Here are some points:
[  7  17  28 -11  52  -9 -30  -4  11  -9 -32  -7]
[ 25  19  34 -16 -24  24 -37 -12   4 -17  16  14]
[-18   7  41  -5  12 -43  28 -24  21 -17  15 -17]
[ 74 -18  14   1 -44  69 -43   2 -13  10 -62  32]
[ 61 -43 -65   9 -78  51 -33  40 -31  36 -40  74]
[-42  19  31 -14  34 -42  26 -17  14 -17  27 -11]
[ 27 -10 -41 -33 -44  94 -33  55 -37  48 -47  22]
[-21  21   7   6  30 -31  22 -16   7 -30  35 -21]
[ 42   6 -31  28 -70 -31 -11  15   4  -3 -15  18]
[-40  21  29  27 -27  -1  -3  -3  -7 -16  18   0]
[-12  -3  49   8  24 -33   7 -18  11 -20  44 -44]
[-24  18  19  -1  37 -48  32 -14  13 -16  17 -38]
[-33  19   3  21 -16 -18 -16  -2  13  18 -19  -6]
[-31   9   4  19 -27 -19 -23  13  20   0   5 -12]
[-44  45 -27 -15  23 -38   9  -3   7   5  18   3]
[ 54 -49 -40  23 -43  17 -53  41 -15  22 -49  63]
[ 56 -80 -51 -27 -57  82 -16  50 -42  80 -49  56]
[-30   8  26  24 -11   3   5   5  11 -21  10 -48]
[ 31   0 -68  28 -52  46 -38  10  -9  30 -38  31]
[-31  27  31 -28  28 -41  18 -22   8   2  44 -20]
[-46   6  47  12   5   8 -20   7  12 -17  -9 -10]
[-33   7  20   6  14 -31  20 -16  14 -18  57 -38]
[-21  20  24 -13  40 -46  34 -18   6 -21  43 -33]
[ 28  23  -5  21  10 -48   6 -22   0   4 -15 -10]
[ 76 -81 -48 -58 -38 100 -19  41 -36  57 -39  78]
[-29   2   6   1  76 -66  33 -13   9 -29  29 -10]
Then 12 other points, each followed by its number:
[-14  21  -8   3  16  -4  14 -15  21 -11  15 -48] 0
[ 16   7 -93  22 -12  16 -40  32  -3  22 -31  15] 1
[ -6  32  19  15 -29   4 -16 -15  -6  22 -19  -7] 2
[-24  27   9  -8   6 -28  23  -8  13 -23  41 -33] 3
[-27  20  46  15  24 -39   4  -7  -3  -8  13 -34] 4
[-45   1  56  -2   9   3  20 -23  14 -28  32 -15] 5
[-34  36  -4  -4   5  17  30 -14  13 -20 -14 -11] 6
[-54   9  47   4  33 -19  26 -19   8 -14  24 -32] 7
[-43  13  18 -18  58 -43  47 -10  15 -27  17 -22] 8
[ 67 -14 -45  19 -49  55 -28   3   3  12 -62  21] 9
[ -4  -1 -11  -6  53  -5 -28 -26  25  -9  -7  32] 10
[ 13  22  30  16 -51 -31  -5   5   2  16 -29 -19] 11
Which three of these numbered points are nearest to each point below, ignoring the 3 directions in which the first points spread most? Their numbers follow each, nearest first.
[-10  13 -18  24  16 -13  21 -14  11 -25  29 -45] > 0 3 9
[ 44 -23 -47 -13 -62  84 -52  15 -21  50 -37  70] > 2 3 5
[  3 -26 -71   4 -85 127 -10  39 -15  26 -51  34] > 6 0 3
[-53   7  31   3  43 -32  27 -26  14 -11  21 -14] > 7 5 8
[ 19   4   0  33  46 -17  -3 -19   2   3 -31 -39] > 9 4 0
[ -1  24  -5  26  15 -37  15   3   2 -20 -29 -16] > 8 4 9
[-11   0  29  12  16  -5 -43 -12  17   9  -3 -11] > 4 10 7
[ 55 -50 -59 -28 -45  79 -36  29 -39  70 -45  83] > 2 7 4
[ 70 -35  29  -5 -62  43 -60  11   5  30 -24  -3] > 11 4 3
[  6  -6   9   2  24 -28  21 -23  34 -10   1 -43] > 9 0 8
[ 19  28 -47  -5  12  33 -53  13  -1   7 -15   6] > 1 0 10
[-23  35  27 -11 -10 -39  13   3  -3 -27  43  -4] > 3 5 4
[-11   4  48 -10  38 -56   2 -22  17 -14  22  -5] > 4 8 7
[  1  -5 -25  33   0  68 -49  -5 -18  -8 -12  46] > 10 1 7
[-45   8  19  -6  62 -49  38 -10  14 -26  21 -21] > 8 7 4
[ 17  29 -21  21 -16  -5   1   3 -10 -14 -54  35] > 8 6 9
[-22  23  23  -2  15 -17   8  -9   6 -14  47 -53] > 3 0 4
[ 44   9 -33  20 -36  21 -38 -19  -1  30   4  -7] > 0 3 2
[ 22  22 -39  17  -8  37 -32   2  -9  13 -58  25] > 1 9 8
[ 29 -32 -32  31  11  16 -75  24 -20  37 -30  33] > 10 4 1
